(in the rows, 128 means zero)
A single turn carries every row of the set below to another of its rows. Some are shown first; where does it send the rows asked next?
funin: [120 132 111 104 137 156 106 105 152 125 151 134 132 152 122 147 131 144
 145 126 134  96]
tivum: [149 133 106 112 135 170 153 128 143 136 137 148 121 145 110 115 132 143
 125 138 130 114]
Tud: [123 126  97 112 136 163 153 125 146 126 154 162 119 170 106 125 128 135
 138 118 121 112]
Pora: [ 99 129 105 106 136 171 144 145 153 132 150 127 125 160 116 165 132 134
 108 144 132 122]
noras: [119 135 110  98 140 155 104 110 156 128 151 127 126 152 125 139 132 144
 144 132 133 102]
detuv: [122 133  98 102 137 161 139 146 156 132 152 143 105 160 112 115 131 134
 136 131 122 135]
Diga: [133 127  94 121 129 165 138 148 152 128 153 158 106 146 100 143 127 128
 142 117 116 126]
benat: [129 124  95 121 130 165 145 133 147 125 153 166 117 158 101 141 127 130
 141 113 118 114]
nemum: [126 129 109 110 135 158 104 111 152 125 151 138 129 143 118 157 130 141
 148 120 130  95]
togab: [129 127  97 126 131 168  94 133 145 130 155 135 107 136 117 151 129 130
 137 135 129 123]
Venip: [117 126  99 114 139 166 114 100 138 126 158 141 128 169 124 131 133 141
 133 135 138 105]
fipid: [111 126  92 110 132 156 144 122 154 132 148 127 114 138 112 150 132 137
  99 127 121  82]
maf: [112 128  92 107 132 154 136 134 159 133 144 120 104 130 114 148 131 135
  98 132 120  95]
seki: [115 126  92 111 131 154 138 133 156 134 146 125 106 127 112 154 131 134
  98 129 118  92]
Tatob: [128 131 107 113 132 156  98 121 156 127 150 135 123 136 118 160 129 140
 147 123 127 102]
Feram: [103 126 105 114 134 172 145 143 150 127 151 137 130 156 112 175 130 132
 109 136 131 116]
nar: [ 99 128 105 107 137 172 148 139 152 129 151 131 130 163 117 163 132 135
 108 141 134 117]
Segi: [123 120  97 126 134 169 112 103 136 124 157 152 128 159 117 149 130 136
 135 126 132 100]
nosat: [154 131 104 118 132 170 148 132 140 134 136 154 120 138 104 128 134 141
 127 132 127 113]
Pabe: [127 134 109 105 134 156  95 126 160 129 148 127 119 134 121 152 131 140
 145 131 128 110]
narod: [102 130 105 110 134 172 141 150 154 131 149 128 124 154 115 168 131 132
 110 142 132 123]
dop: [152 130 105 116 134 170 152 126 140 134 136 153 123 143 106 123 133 143
 126 134 129 110]
Sudem: [110 129  93 103 135 154 139 129 157 135 144 119 108 135 116 141 132 136
  96 133 120  91]
sopit: [108 128  92 103 136 154 143 123 156 132 146 122 111 139 115 142 132 138
  96 131 122  86]
Zosak: [113 126  91 113 131 154 141 126 154 134 147 128 109 131 111 155 131 134
  99 126 119  85]
saro: [121 132 100 113 136 166  95 129 148 132 154 125 105 146 125 131 131 134
 133 144 134 129]
kole: [121 136 110  99 138 156  98 120 159 129 148 123 120 143 125 141 131 143
 143 134 131 109]
zoze: [104 128 105 114 133 172 143 147 151 130 151 133 126 152 113 174 130 132
 109 137 131 121]
nakav: [128 120  96 133 130 169 102 119 140 126 156 149 120 141 112 160 128 132
 138 124 127 110]
Dud: [102 126 105 112 135 170 149 138 148 127 149 135 133 161 115 169 131 134
 109 137 131 114]
sev: [115 131 102 107 140 166 105 114 144 131 154 127 117 162 129 122 132 139
 130 143 137 119]
kupof: [121 132  98 101 138 163 148 131 152 128 153 149 115 172 113 114 130 136
 136 127 123 123]
keb: [129 131  95 113 131 164 133 154 155 132 151 149 100 147 105 129 127 129
 139 125 118 136]
Teto: [150 133 107 110 135 168 148 133 144 137 135 145 116 142 110 116 133 143
 125 140 129 119]
kize: [153 134 106 113 132 171 145 137 145 138 135 146 113 134 108 120 131 140
 125 138 128 121]
muk: [155 132 104 117 132 171 145 138 143 137 135 150 116 134 104 128 131 141
 128 135 126 117]

kole -> noras
togab -> saro
narod -> Pora
Now these:
Tud -> benat
tivum -> dop
maf -> Sudem

A single turn carries every row of the set below to another of its rows. Some are shown first; where does it send the rows asked next?
tokef: [106 133 142 116 126 125 160 115 148 117 137 118]
Govo: [122 118 126 116 155 127 148 110 132 118 143 154]
Bef: [117 121 120 153 150 138 149 120 135 129 146 137]
gubor: [109 138 119 134 116 127 128 105 151 114 140 143]
kir: [100 135 133 132 122 119 153 115 154 119 128 116]
duni: [129 121 131 117 154 127 156 113 127 119 144 143]
poro: [113 133 141 148 134 136 133 127 143 112 131 122]
zev: [111 124 138 108 113 125 134 110 147 120 134 151]
gelas: [136 118 123 142 120 143 143 123 130 135 148 140]
badoz: [129 112 120 127 128 116 143 105 131 140 117 144]
pode: [106 133 129 111 126 123 149 101 149 119 155 133]
kozod: [100 122 125 126 119 106 146 106 157 128 137 137]
Tate: [103 129 134 123 137 121 139 119 154 105 144 150]
rolaf: [102 122 125 108 142 114 132 111 140 110 132 131]
Lek: [114 131 129 123 112 111 149 119 152 107 146 130]
tepiv: [119 129 134 124 110 112 144 120 157 114 146 137]
Nem: [109 134 114 118 132 120 129 110 138 103 138 123]
lume: [113 124 140 136 122 137 128 110 140 138 116 127]
Tadum: [128 115 146 124 147 148 140 108 140 127 124 139]
lev: [129 117 133 144 131 139 131 110 145 128 111 133]
pav: [111 123 120 111 120 115 128 112 137 112 123 128]
puv: [138 131 112 147 132 119 146 121 132 109 134 131]
ligu: [138 122 123 138 109 135 139 122 132 131 145 135]
git: [102 133 136 119 121 124 153 104 149 132 129 120]
Pid: [128 102 136 135 128 130 147 135 135 135 137 148]
vaku: [118 122 123 146 148 134 146 117 138 130 158 141]
zuv: [134 131 109 141 130 126 140 119 133 104 139 140]
roba: [131 123 139 144 143 144 140 122 145 107 126 130]
luni: [136 118 123 139 114 143 143 119 125 134 134 133]
numu: [111 123 156 118 141 142 140 118 138 124 132 130]
Fut: [122 100 139 130 130 119 148 129 138 137 134 150]
dat: [106 125 131 126 123 107 141 109 162 131 143 143]
nufil: [132 117 117 138 121 141 146 118 122 134 131 124]
zukit: [113 136 131 118 123 122 144 103 155 124 157 135]
gepa: [132 126 127 132 122 114 149 117 157 103 121 135]
Vako: [133 134 129 113 138 134 154  99 149 109 141 134]
folel: [118 117 119 149 152 134 152 122 129 127 140 128]
natil: [122 111 129 112 138 132 157 121 128 129 116 121]
suzu: [113 119 119 131 153 130 157 125 134 117 125 117]
dunef: [122 100 140 130 136 128 155 132 131 132 130 146]
ket: [125 102 136 126 138 129 156 130 125 131 126 135]
mave: [116 121 124 125 139 115 147  93 159 131 123 142]
bimur: [119 114 124 147 145 137 145 124 138 136 150 145]
Vit: [122 124 110 133 130 135 149 112 130 129 118 112]
zipu: [128 110 116 125 121 116 137 108 133 130 117 153]

tepiv -> dat
git -> tokef
Now these:
roba -> lev
Fut -> vaku
Nem -> pav
Govo -> zuv
pode -> Lek
gelas -> Pid
zev -> Tate
poro -> lume
dunef -> Bef
folel -> nufil
mave -> Vako
badoz -> duni
natil -> suzu

A single turn carries every row of the set below to another of its rows. Some are shown first; where does it send the rows asked next?
saz: [131 120 125 120 116 143 130 111 131 158 131 148 133 116 163 124 131 132
 144 133 119 165 148 124 155 139 131 126 118 142 119 118 131 144]
kasub: [122 128 151 125 123 141 113 127 127 149 134 141 139 111 117 128 124 120
 140 127 139 152 138 143 147 149 116 124 137 122 141 136 143 144]
Ladi: [117 117 153 116 113 146 112 108 115 140 118 152 119 118 125 127 131 142
 137 116 124 150 128 130 129 147 125 129 146 126 126 126 132 130]
Tanut: [116 122 142 125 113 128 127 136 148 146 115 136 120 125 136 126 121 112
 137 136 129 151 108 110 142 149 107 123 135 110 133 109 130 121]
Vura: [124 120 148 127 131 148 113 122 130 114 124 125 131 121 150 119 129 151
 129 116 133 154 149 123 144 141 124 126 137 122 131 110 137 117]
medu: [117 124 120 112 116 141 116 150 126 132 105 134 125 143 133 121 149 124
 152 137 129 180 129 114 163 124 118 130 106 117 142 111 139 107]
vazin: [139 134 137 125 126 139 137 128 112 164 109 147 134 147 138 112 149 129
 141 118 134 155 128 118 166 138 131 124 122 136 139 119 143 138]
sok: [141 124 143 127  99 134 118 128 113 140 109 132 122 127 153 105 152 143
 165 136 133 161 134 120 176 115 133 122 110 132 108 121 132 115]
fotoz: [125 115 168  97 113 139 115 139 136 138 107 119 111 124 128 107 140 123
 152 127 139 163 112 118 139 132 137 136 131 117 123 119 124 125]
difo: [129 134 114 135 101 147 121 130 108 153 121 123 115 143 142 123 138 129
 146 145 131 178 140 130 166 139 117 129 136 120 118 112 129 115]
Fad: [112 112 145 104 126 123 109 127 134 130 117 131 135 111 128 118 136 138
 151 119 124 163 122 122 157 137 114 106  99 118 144 109 138 113]
perap: [140 135 137 125 124 141 131 125 113 163 105 146 142 150 140 115 147 128
 141 120 136 156 134 120 168 139 129 118 123 138 140 116 141 138]
Pogub: [129 129 162 117 121 133 124 139 122 137 114 117 111 125 133 122 127 138
 162 133 134 156 134 122 161 141 129 158 135 103 133 114 119 111]
tatu: [129 131 131 112  90 131 106 128 113 157 123 140 134 136 146 119 139 108
 143 118 137 183 132 133 152 119 106 117 114 134 126 121 134 146]
bok: [134 113 160  96 126 135 109 110 126 141 106 147 119 115 137 126 144 134
 156 116 136 142 117 132 152 128 137 124 129 114 122 127 122 140]
reluk: [110 127 153 134 115 124 104 110 125 137 137 120 129  98 132 118 118 128
 141 122 123 158 139 145 158 133 118 115 116 117 130 116 139 133]
safa: [143 117 156 108 133 140 104 119 121 142 107 145 128 115 139 121 138 120
 150 117 140 142 121 134 153 108 136 145 118 115 136 116 126 138]
Sop: [137 125 132 126 106 136 122 145 121 145  97 155 112 126 153 135 137 126
 146 132 114 165 115 107 149 136 122 128 121 128 112 113 121 129]
gimez: [128 127 152 110 121 150 109 128 121 138 119 139 145 127 129 140 127 116
 140 126 125 164 135 143 152 151 113 135 129 115 144 143 133 145]
kek: [111 118 148 107  96 134 108 127 116 135 130 118 122 116 138 124 121 112
 150 135 130 154 133 158 154 123 114 126 120  99 128 108 147 115]
Dasun: [114 119 158 117 115 126 114 125 132 140 127 118 128 133 143 112 131 124
 146 139 147 148 123 134 167 151 116 137 119  94 140 105 138 103]
Las: [121 111 144 115  98 146 114 136 125 139 121 127 118  99 135 130 128 118
 154 138 127 162 130 167 166 127 105 127 126 115 124 111 131 120]
Mivi: [132 127 129 109  88 131 108 130 116 157 123 137 133 136 139 123 139 108
 144 120 135 187 132 130 160 119 107 113 116 137 125 120 139 140]
rumob: [142 124 141 125 106 134 115 127 109 147 110 133 123 129 156 104 144 144
 164 136 134 163 136 119 172 113 135 121 107 134 108 122 130 119]
vifim: [131 127 124 128 113 149 121 128 138 135 129 132 146 129 158 115 135 128
 137 114 150 173 148 132 165 121 114 120 111 119 131 112 149 119]
Gibi: [123 134 114 135 103 149 115 130 111 156 120 120 122 143 143 122 137 128
 147 142 129 180 141 136 168 143 119 132 137 123 118 113 129 112]
dap: [115 105 143 103 109 143 113 114 133 135 138 131 115 114 148 122 120 119
 147 138 131 164 131 115 130 134 136 136 123 131 109 108 129 124]
pobi: [134 128 153 128 116 141 140 125 124 140 125 127 112 121 141 128 127 140
 171 142 133 154 128 134 158 131 132 152 126 103 142 128 134 110]

Las -> pobi
Vura -> Fad
Now these:
reluk -> Dasun
saz -> vifim
difo -> rumob
Gibi -> sok
kasub -> kek

